128 stands for zero in the data rows.
Here are some numbered points:
[173 184  57  37 144 134 182  48  33 223  86  91  42   0 190 221  66 100
  68 246 100 186 146  41  52 167 143  41 133 207 129 150 184  78 117 217
 160  76 185 212  66  54 212 124  76 109 156  40 100 167  38 119 123 159
 126  55 128  82 211 114 126 150 135 126  53 147  94  97 161 162  65 209
  65 177  79 230 190 172 122  63 197 112  84 234  97 172 157 101] 0
[128  93 162 114 100 121 114 129 148  77 188  93 144 150 123 120 142 140
 144  99 156 111  79 135 147  77 137 132 101 126 119 140 106 118 151 151
  92 129 121 198 141 171  95 109 148  77 140 158 133 166 133 166 156 101
  98 183 136 141 116 133  92 111 141 101 100 141 127 125 165 132 163  82
 169 132  94  84 125 149 135 175 111 172 126  95 160 108  98 158] 1
[115 190  67 105 116 144 211 107  84 189  35 123  93  11 132 174  79  68
  84 204 125 184 168  37 101 157 178  99 118 129 119 119 164 135 130 178
 158 111 127 134 118  94 178 100 113 133  97  90  92 123  66  84 116 106
 178  51 118  95 156 104 170 164 107 152 123 112  73 118 141 173 123 198
  44 145 152 178 173 135  84  91 191  79 113 209  96 178 165 121] 2
[143 155 132 114 141 131  80 122 128 113 162  97 111 108 201 179 134 182
 104 106 114 109  86 142  63 133  82 123 177 164  96 100 106 126 144 148
 140 155 176 132  74  83 121 134 138 134  80 128 145 136 148 152  80 141
  92  98 146 153 122 139 118 107 127 119  90 167 183  99 130 101 161 156
 175 131  46 128 138 188 134  95  93 130 107 109 114 118 148  81] 3
[ 98  65 201 144 124 144  67 160 255  68 255 140 204 255 168  59 159 169
 104   5 125 140  73 255 140 126  36 129 158  88 149 103  59 167 133 165
 115 164  76 120 196 199  25 210 189 160  80 169 202   5 165 153  85 133
 143 169 128 205  69 173  41  64 241 158 184 177 192 127 119   0 103 113
 150  10  80  55 145 165 156 255  46 206 113  44 136 152  37 109] 4
[121  97 203 159 142  94  75 148 247 145 122 175 134 208 142  54 163 138
 173  72  93  90 131 148 164 108  86 156 147  98 104  58  69 156 119  62
 140 158  89  77 197 188 133 169 167 181 113 184 130  75 155  66  74 112
 111 105 133 207 100 127 190 102  94 161 156 115 144 146 116  84 182 129
 171 123 185  45 102  83 133 139  33 129 136  72 154 124 124  90] 5
[138 144 113 116 171  73 182 130 104 158  50 127  90  40 106 127  89  59
 131 180 156 139 213  77 152  77 152  96 155 138  72 137 180 144 159  54
 115 152 124 111 125  86 197 116 117 176 103 104  98 150 126 133 127 114
  98 101 156  51 131  99 163 178 112 138 162  97  98 140 127 148 178 215
 115 191 172 174 107  65 129  63 132  51 110 147 112 224 137 127] 6
[154  74 138 162  95 102 210 125  62  78  69 163  67 123 162 109 121 149
 165 180  47 116 143  80 128 167 170  69  67 135 101  77 160 100  72  92
 108  92 137 111 141 117 140 131 111 140 191 151 147 152  89 118 124 174
  88 119  99 108 183 118  95 135 147 106 129 136  68 148 166 196  63 118
  25 166  87 171 113 156 131 179 229 101 177 143 118  72 163 109] 7
[148 154 194 100 120  88  48 193 132 150 143 162 101 165 180  84 171 147
 137  94 113 121 147 127 133 150  54 150 183  47  94 121 122 136 132  74
 150 148 180 159 103 146 114 135 124 167 105 127 156 122 171 112  83 146
 129 189 170 183  96 124 144 170  99 118 168 120 146 116 104 115 158 175
 200 135 133  78  71  65 113 129  37 213 119 119 151 144  83 119] 8
[136 137 143 137 117 122 153 116 112 131 159 121 114  93 156 109 149 123
 131 122 122 149 103 141 100 149  94  67  99 177 149 108 114 144 140 159
 121 124 166 152 102 128 129 156  94 162 137 111 135  66 101 100  88 163
 153 123 162 129 140 144 103  89 156 183  92 177 151 134 140 136  64 168
  83  67  68 137 135 108 111 129 166 123 114 120 137 101 130  83] 9
[144 207  99  41 102 120 132  77  96 192 179  81  76  28 213 176 106 161
  99 162  97 198  88 103  58 174  55  35 108 218 156 158 150  71 146 155
 120  90 225 165  44 103 140 131 109 162 168  37 198 155  78 153 123 200
 149 112 158 119 206 161  94 101 182 161  48 181 145 101 120 151  27 175
 117 111  25 175 148 180 112 100 142 149  73 220 151 109 109 103] 10
[105 160 157 116 171 170  23 142 255 124 206 138 204 202 101 159 152 154
 127  40 201  89 128 193 161 111  68 238 191   0 137 123 117 167 193 132
 161 181  93 104 203 120  84 230 120 138  35 151 112  94 203  70 133  67
 139 111  85 185  65 108 194 110  72  96 205 104 188  98  77   0 255 177
 215  71 189  89  96  57 163  97   0 177 117 108 125 174  67  95] 11
[123 157 111  86 117 109 148 130  93 171  83 163  86 112 159 148 116  84
  80 146 105 111 175  75 161 163 139 119 125  90  88 110 128  94 123 137
 172  76 141 202  82 124 116 104 130  82 117  66 114 181 117 112 135 157
 138 154 132 114 155  94 193 195  75 120 158  53  91 108 130 148 125  88
 157 169 160 142 145 101  98 107 137 164  92 176 137 162 153 146] 12
[110 186 102 129 108 146 204 150  74 186  62 116  81  87 148 149  84  66
  95 173 115 160 181  66 117 141 211 143 134  97 102 102 156 125  93 159
 226 113 131 156  67 151 163  95 176  94 114  92 102 172  32 111 131 106
 149 100 152  57 106  59 208 185  63 130 151  45  47 107 133 190 131  85
  92 180 213 143 188 146  80  97 161 132 132 187  77 187 147 134] 13
Which two points above are nearest to each new point by angle? Their numbers follow each, nearest first.
[114 147  59  96  95 184 131  94  41 157 121  73 112  75 162 189 143 123
 139 158 118 177 133 105  97 122 119 124 101 192 170 182 127 105 119 175
 115  73 163 146  85 114 150 126 132 114 166  79 118 221 150 136 180 123
 106 143 103 108 147 180 135 154 123 106  63 108 149 152 110 165 116  79
 114 163 134 161 167 200 161  93 208 169 141 182 131 104 163 144] ~ 0 10
[128 113 141 145  92 151 119  75 104 134 180  86 118 132 179 141 190 158
 161 104 142 186 109 163 104 153  90 120  95 197 167 167  96 138 132 126
  89 107 149 142 108 152 128 144 119 165 205  97 164 166 119 162 174 148
  75 166 139 122 122 171 113  95 180 105  81 167 131 162 158 173  48 106
 117 122 133 151 143 192 153 130 181 200 142 153 176 107 108 164] ~ 10 9
[153 182 122 114 160 138 160 137 111 146  79  98 100  87 144 135 120  76
 111 141 173 133 186 117 166  97 123 115 152 116  94 139 176 145 144 131
 136 134 123 137 122  73 202 121 114 164 123  81 100 143 112 137 109 109
 139  95 148  86 119 101 141 181 120 125 163 120  98 124  94 143 152 174
 148 142 185 193  87  38 131  73 103  66 103 170  83 177  92 108] ~ 6 2
[ 85 112 189 154 142 169  27 147 255 124 243 164 180 229 166  96 141 159
 135  26 109 120 107 216 154 122   0 159 163  49 137  66 105 193 139 159
 155 225  83  70 213 198  66 247 159 186  70 185 188  17 137 116  81  78
 144 145 180 198  25 119  78 108 179 164 214 168 157 112 107   2 153 180
 169   7 140  49  67 110 194 196  40 206  32  60 144 173  16 149] ~ 4 11
[159  86  92 147 103 120 132 113  73 114 110 113 115  86  92 135 114 143
  76 143 161 112  90 119 108 139 189 108 121 168 149 136 133 119 115 139
 101 103 170 204 107 123 138  80 108  62 164 127 141 170 165 195 130 145
 138 180 130  93 195 158 101 140 148 131  66 137 121 112 183 149 104  81
 153 164  65 116 169 178 132 128 205 132 112 120 116  94 150 132] ~ 0 1
[ 98 163 161 122 117 148 126 109 144 157 150 150 129 121 107 129 144  99
 127 112 159 147 186 125 190 128 108 191 119  40 113 122 135 140 117 108
 170 140  90  81 141 168 142 113 151 143  85 103  91 102 109 102 129  82
 157  87 133 115  51  85 190 171  95 138 207 102 105 117  91 136 152 117
 141 114 214 133 117  71 133 115 101 114 121 142 117 159  88 170] ~ 11 13
[ 95 179  76 126 180 165  98 143 180 125 113 122 221 143   6 168 121 113
 126 131 201 105 162 125 181 116 175 236 168  38 151 141 154 186 176 159
 167 177  61  69 189  84 131 129 116 112  34 126  51 104 116  95 169  27
 130  49 100 142  79 105 202 147  46 104 163  45 147 132 110  36 255 133
 143 156 188 131 117 122 165  64  24  76 127 107 116 175 188 120] ~ 11 5
[129 171 124  97 136 131  85 103  90 167 143 150  92  83 172 181 149 166
 139 145  73 156 125 106  96 171  83  82 108 158 136 157 154  92  97 109
 127 116 180 160  75 101 137 143 118 128 162 110 148 168 105 146 106 180
 137 118 112 135 157 146 114 131 106 118  53 142 140  95 114 154  86 166
 152 120  55 166 143 159 146 116 139 137  85 168 125 144 139 113] ~ 10 0
[115 125 123 173 164 170 132 106 111 108 176 117 161 140 195 143 167 147
 132 104 176 152 131 142  88  99  97 119 136 141 181 163 114 105 154 126
 130 156  93  94 111 139 108 155 135 142 126 143 161  96 137 159 157 127
  71 122  98 121 106 174 123  69 195  96  86 187 160 186 145 127  92 144
 121  97 129 155 138 223 145 137 146 148 144 107 115 166 123 121] ~ 4 3
[149 188 142  85 156 189  81 149 147 149 172  92 156 125  92 199 107 118
  92 135 143  97 134 146 125 134  91 167 177 125 148 132 142 115 149 203
 167 170 148  98 143  55 112 112 109 100  75 101  96  88 144 124 119  74
 133  57 131 198  69 129 157 146 110 163 141 155 175  94 102  74 200 144
 128  87  54 119 109  78 136  66  74 123 102 108  81 117 197 118] ~ 11 3
